[[132 133 130 142 138 127 136 108 132  98 129 130 123 140]
 [118 131 133 138 129 127 130 124 125 110 127 124 132 129]
 [129 120 130 131 122 129 123 135 119 138 125 128 146 119]
 [129 128 127 121 132 135 137 133 128 136 132 128 132 134]
 [133 132 127 124 125 128 138 129 139 141 123 134 134 125]
 [130 136 123 140 130 126 113 138 122 127 130 126 130 128]]
:
[[128 130 126 130 127 122 138 113 126 130 140 123 136 130]
 [125 134 134 123 141 139 129 138 128 125 124 127 132 133]
 [134 132 128 132 136 128 133 137 135 132 121 127 128 129]
 [119 146 128 125 138 119 135 123 129 122 131 130 120 129]
 [129 132 124 127 110 125 124 130 127 129 138 133 131 118]
 [140 123 130 129  98 132 108 136 127 138 142 130 133 132]]

[[125 138 121 130 121 149 113 123 133]
 [109 129 141 144 126 136 129 126 134]
 [112 122 136 144 123 137 120 118 132]
 [125 144 140 111 125 116 131 128 128]
 [138 122 112 134 138 134 140 142 128]
 [133 107 123 127 124 115 121 114 121]
 [128 117 136 128 135 108 144 133 123]
 [127 131 123 116 132 121 149 142 130]
 [127 147 130 134 134 143 132 142 135]]
:
[[135 142 132 143 134 134 130 147 127]
 [130 142 149 121 132 116 123 131 127]
 [123 133 144 108 135 128 136 117 128]
 [121 114 121 115 124 127 123 107 133]
 [128 142 140 134 138 134 112 122 138]
 [128 128 131 116 125 111 140 144 125]
 [132 118 120 137 123 144 136 122 112]
 [134 126 129 136 126 144 141 129 109]
 [133 123 113 149 121 130 121 138 125]]

[[131 127 128 128 128 129 124 126]
 [126 129 132 125 125 131 125 136]
 [125 129 127 129 129 125 134 132]
 [118 122 104 129 128 122 120 125]
 [137 125 130 126 127 133 115 119]
 [116 120  99 129 127 121 119 124]]
:
[[124 119 121 127 129  99 120 116]
 [119 115 133 127 126 130 125 137]
 [125 120 122 128 129 104 122 118]
 [132 134 125 129 129 127 129 125]
 [136 125 131 125 125 132 129 126]
 [126 124 129 128 128 128 127 131]]

[[136 124 136 123 116 142 141 109 144]
 [137 129 129 121 148 104 113 126 130]
 [135 129 134 126 118 140 134 107 152]
 [128 121 123 105 128 138 150 143 119]
 [108 140 110 134 124 140 129 151 120]
 [137 120 137 121 116 142 145 110 140]
 [136 125 135 124 116 141 139 108 146]]
:
[[146 108 139 141 116 124 135 125 136]
 [140 110 145 142 116 121 137 120 137]
 [120 151 129 140 124 134 110 140 108]
 [119 143 150 138 128 105 123 121 128]
 [152 107 134 140 118 126 134 129 135]
 [130 126 113 104 148 121 129 129 137]
 [144 109 141 142 116 123 136 124 136]]

[[135 131 129 138]
 [135 122 125 134]
 [118 104 141 123]
 [128 106 135 128]
 [113 109 121 124]
 [117 156 126 146]
 [133 135 129 128]
 [115 118 121 148]
 [123 123 138 125]
 [124 135 138 127]]
:
[[127 138 135 124]
 [125 138 123 123]
 [148 121 118 115]
 [128 129 135 133]
 [146 126 156 117]
 [124 121 109 113]
 [128 135 106 128]
 [123 141 104 118]
 [134 125 122 135]
 [138 129 131 135]]

[[126 139 144 124]
 [134 128 101 126]
 [136 118 136 135]
 [136 138 109 122]
 [141 130 130 129]
 [136 120 111 131]
 [139 124 112 130]
 [132 142 129 121]
 [141 125 119 131]
 [139 122 115 131]
 [125 134 104 122]]
:
[[122 104 134 125]
 [131 115 122 139]
 [131 119 125 141]
 [121 129 142 132]
 [130 112 124 139]
 [131 111 120 136]
 [129 130 130 141]
 [122 109 138 136]
 [135 136 118 136]
 [126 101 128 134]
 [124 144 139 126]]

[[126 123 124 143 121]
 [129 128 134 135 128]
 [120 123 150 124 126]
 [136 134 125 134 136]
 [133 133 131 116 135]
 [122 129 117 114 125]
 [117 120 132 124 117]
 [123 122 104 129 114]]
:
[[114 129 104 122 123]
 [117 124 132 120 117]
 [125 114 117 129 122]
 [135 116 131 133 133]
 [136 134 125 134 136]
 [126 124 150 123 120]
 [128 135 134 128 129]
 [121 143 124 123 126]]

[[134 144 123 158 133 122 125 141 122 124 130 126]
 [118 131 128 129 118 124 114 127 149 124 135 104]
 [135 124 138 143 137 130 133 120 121 112 140 128]
 [145 119 115 131 145 136 133 129 126 125 130 134]]
:
[[134 130 125 126 129 133 136 145 131 115 119 145]
 [128 140 112 121 120 133 130 137 143 138 124 135]
 [104 135 124 149 127 114 124 118 129 128 131 118]
 [126 130 124 122 141 125 122 133 158 123 144 134]]
